50 stands for zero in the data rows.
Here are some points:
[60 43 42 55 51 52 53 43 41 47 37 64 57 49 38 67 55 41 65 58 37 65 62 46]
[34 64 71 49 47 44 47 53 67 46 79 34 49 54 95 48 47 61 44 31 45 47 35 39]
[26 54 71 38 53 52 32 52 74 52 47 43 35 58 99 37 50 70 40 28 48 40 12 35]
[60 37 26 53 49 43 63 36 34 52 50 60 55 27 35 59 53 53 64 62 54 60 78 56]
[89 44 25 45 52 52 46 49 19 42 82 55 49 47 6 68 73 36 43 57 65 50 84 51]
[0 61 79 47 51 60 42 57 99 30 56 33 39 58 99 17 33 92 61 19 62 46 15 23]
[63 40 13 55 54 56 59 38 34 35 51 49 64 48 29 55 57 42 64 73 43 51 68 42]
[69 41 23 54 43 37 52 43 33 42 49 68 56 56 15 62 51 30 62 73 56 53 76 57]
[44 45 62 50 49 50 52 50 52 55 42 56 62 48 51 37 48 45 54 54 45 62 49 31]
[43 42 46 50 53 52 54 51 49 48 66 59 41 57 62 48 54 50 50 58 49 41 40 40]
[0 32 92 58 48 46 44 70 99 47 53 41 41 67 99 19 8 71 37 18 51 23 0 54]
[62 62 42 45 56 54 47 43 29 51 46 61 56 49 22 39 48 43 53 60 50 62 66 58]
[60 47 61 34 50 69 50 54 52 54 50 55 43 64 43 48 69 54 45 43 51 43 42 68]
[64 46 40 23 44 51 38 48 33 57 49 61 53 42 16 47 59 50 53 63 62 49 63 64]
[74 48 42 43 57 54 53 44 43 55 52 50 47 47 24 62 53 45 53 53 45 61 67 61]
[70 43 37 50 36 50 47 41 23 49 47 3 67 47 99 52 63 42 49 57 50 46 66 57]
[24 61 93 48 52 52 51 53 86 54 53 47 46 61 98 44 35 71 39 12 61 42 15 41]
[46 59 43 51 50 51 43 48 41 49 42 50 46 47 35 60 51 35 55 67 48 56 62 62]
Then 14 other points, each followed by its number:
[75 42 36 59 48 24 45 46 14 61 44 57 54 46 24 55 56 38 33 64 46 63 63 53] 0
[60 50 26 57 51 51 53 53 48 43 43 58 34 36 28 59 53 34 54 66 44 57 70 63] 1
[61 47 26 44 47 54 56 48 64 45 39 51 55 42 31 64 57 44 55 61 43 57 67 58] 2
[51 49 27 57 43 49 55 41 30 49 41 59 53 47 31 52 52 49 48 52 49 50 60 56] 3
[70 35 27 52 62 49 53 36 25 42 38 60 58 48 18 62 56 26 43 73 50 56 33 54] 4
[67 45 27 62 43 52 68 45 33 71 40 50 41 53 27 49 58 27 41 68 45 52 66 53] 5
[34 48 73 59 44 66 44 43 76 50 41 47 46 58 86 54 35 49 43 51 35 50 33 47] 6
[46 60 63 53 55 42 49 55 49 61 64 47 45 53 56 61 26 62 42 55 57 33 61 51] 7
[74 47 36 61 48 51 51 45 12 50 55 57 53 48 16 58 55 37 59 72 56 58 68 53] 8
[63 40 41 51 25 54 49 47 39 50 47 61 58 37 30 49 52 49 44 66 33 57 55 57] 9
[65 43 56 29 51 57 48 43 47 51 53 50 48 45 35 53 65 54 74 64 52 54 72 56] 10
[78 61 36 31 42 40 45 69 15 60 46 59 66 50 0 82 73 37 45 65 45 55 70 65] 11
[12 48 92 54 53 42 45 57 99 54 56 36 42 58 99 29 26 82 26 14 48 19 0 38] 12
[60 53 54 55 51 56 44 59 41 61 58 48 49 50 41 59 59 51 51 52 52 52 69 45] 13
Which of these numbered points is nearest to each point below, looking only along the 3 directions in which the first points spread most? Its number follows each.
[0 70 98 38 51 41 47 65 99 44 55 32 30 61 99 32 28 82 57 15 44 54 6 32] > 12
[55 51 30 64 41 55 79 55 41 53 36 64 70 66 28 54 48 37 58 55 41 51 59 47] > 2
[11 53 99 56 60 68 47 70 99 46 44 37 36 55 99 31 26 70 32 14 43 34 0 34] > 12
[44 50 36 44 45 50 55 43 31 42 53 57 41 53 25 64 61 41 58 63 48 52 62 50] > 9
[3 54 96 53 50 52 47 81 99 60 47 42 36 64 99 20 28 81 39 5 55 35 1 37] > 12
[62 58 42 40 49 48 47 45 29 51 54 57 43 44 23 63 64 43 53 56 54 59 59 46] > 10
[50 54 59 40 53 47 48 52 50 51 55 49 50 51 61 44 50 57 42 55 99 43 46 48] > 7
